[-55.7 -42.3 -74.5 66.7 64.5 -65.8 -9.3 19.2]
[25.6 27.8 33.4 -30.8 -31.6 31.7 2.3 -1.6]
[-58.5 -55.2 -73.3 65.2 64.4 -69.3 2.0 6.5]
[-15.7 -17.5 -23.2 18.1 22.4 -16.4 -5.3 11.0]
[60.2 66.5 77.0 -68.2 -70.5 70.6 -3.4 -0.4]
[-50.9 -59.3 -68.9 57.1 61.5 -56.6 5.2 4.2]
[-55.6 -48.2 -80.5 68.8 72.1 -61.8 -13.9 24.9]
[57.4 65.6 78.1 -64.6 -68.8 64.8 -5.3 -6.9]
[56.0 54.1 73.8 -63.3 -66.8 63.0 4.2 -14.8]
[-44.9 -35.3 -68.7 55.9 57.5 -49.7 -10.8 28.6]
[14.4 28.4 15.1 -15.5 -17.8 16.2 -8.7 19.6]
[57.7 67.0 79.0 -64.4 -70.5 61.7 -5.7 -6.2]
:
[25.6 27.8 33.4 -30.8 -31.6 31.7 2.3 -1.6]
[-15.7 -17.5 -23.2 18.1 22.4 -16.4 -5.3 11.0]
[-50.9 -59.3 -68.9 57.1 61.5 -56.6 5.2 4.2]
[57.4 65.6 78.1 -64.6 -68.8 64.8 -5.3 -6.9]
[-44.9 -35.3 -68.7 55.9 57.5 -49.7 -10.8 28.6]
[57.7 67.0 79.0 -64.4 -70.5 61.7 -5.7 -6.2]

[-14.1 34.7 -5.8 79.1 3.2 14.9 -14.4 -53.7 -15.9 -45.4 16.6 -21.7]
[23.0 35.5 52.2 -4.2 56.2 5.0 60.2 -48.6 -81.4 28.2 -24.2 -62.4]
[29.0 -42.2 -27.4 23.9 8.6 -29.0 -11.3 22.3 -65.9 69.5 -60.7 -37.6]
[16.5 -63.1 22.7 -27.8 16.1 -13.3 15.1 1.9 9.6 10.3 -13.7 -48.7]
:
[23.0 35.5 52.2 -4.2 56.2 5.0 60.2 -48.6 -81.4 28.2 -24.2 -62.4]
[16.5 -63.1 22.7 -27.8 16.1 -13.3 15.1 1.9 9.6 10.3 -13.7 -48.7]

[-79.5 -3.1 -3.1 -16.4 54.1 -30.2 57.8 67.3 43.6 66.9 41.0 9.8 -63.1 26.5]
[-2.1 -0.5 0.3 0.6 -1.0 2.0 -1.1 -1.6 -0.9 -2.0 2.3 1.7 0.7 2.5]
[-2.7 -1.3 -1.0 -1.5 0.2 0.4 -0.1 -0.3 -2.2 -3.0 3.7 1.5 2.9 1.7]
[9.7 -6.6 -24.4 0.6 5.0 -48.2 5.2 1.2 -9.7 -6.7 26.9 15.2 42.1 -27.2]
[-0.2 -0.5 0.0 -3.4 1.8 1.3 1.4 2.5 -1.7 -0.8 -1.3 -2.8 0.3 -0.1]
[-0.8 0.6 0.2 0.8 1.5 -0.8 1.8 2.0 1.3 2.7 0.1 -0.5 -2.3 0.1]
:
[-2.1 -0.5 0.3 0.6 -1.0 2.0 -1.1 -1.6 -0.9 -2.0 2.3 1.7 0.7 2.5]
[9.7 -6.6 -24.4 0.6 5.0 -48.2 5.2 1.2 -9.7 -6.7 26.9 15.2 42.1 -27.2]
[-0.8 0.6 0.2 0.8 1.5 -0.8 1.8 2.0 1.3 2.7 0.1 -0.5 -2.3 0.1]

[-7.8 -18.4 83.2 -42.2 -19.7 53.7]
[-1.3 71.9 45.7 59.5 -0.3 -3.6]
[22.6 -43.7 32.8 -3.4 17.1 50.3]
[4.7 20.7 -83.0 38.3 3.1 -48.9]
:
[-1.3 71.9 45.7 59.5 -0.3 -3.6]
[4.7 20.7 -83.0 38.3 3.1 -48.9]

[-38.8 -31.5]
[-55.0 23.2]
[18.6 20.8]
[36.4 -5.6]
[-5.1 24.0]
[-87.4 45.1]
[40.6 -37.9]
[-6.6 -38.4]
[11.7 38.9]
[31.5 1.2]
[-71.8 56.4]
[-67.9 -26.5]
:
[-55.0 23.2]
[36.4 -5.6]
[-87.4 45.1]
[-6.6 -38.4]
[31.5 1.2]
[-67.9 -26.5]

[28.9 3.2 -26.5 2.4 -53.9 -16.0]
[-19.6 -6.5 -4.4 -63.5 57.9 -10.4]
[-33.5 -1.5 -67.6 -67.2 4.7 76.9]
:
[-19.6 -6.5 -4.4 -63.5 57.9 -10.4]

[-8.7 3.6]
[-26.7 21.9]
[-32.0 72.6]
[-22.4 18.1]
[-16.8 6.5]
[-7.6 11.9]
[26.3 -24.9]
[-4.8 -35.4]
[-32.7 12.8]
[10.4 -31.4]
:
[-26.7 21.9]
[-22.4 18.1]
[-7.6 11.9]
[-4.8 -35.4]
[10.4 -31.4]
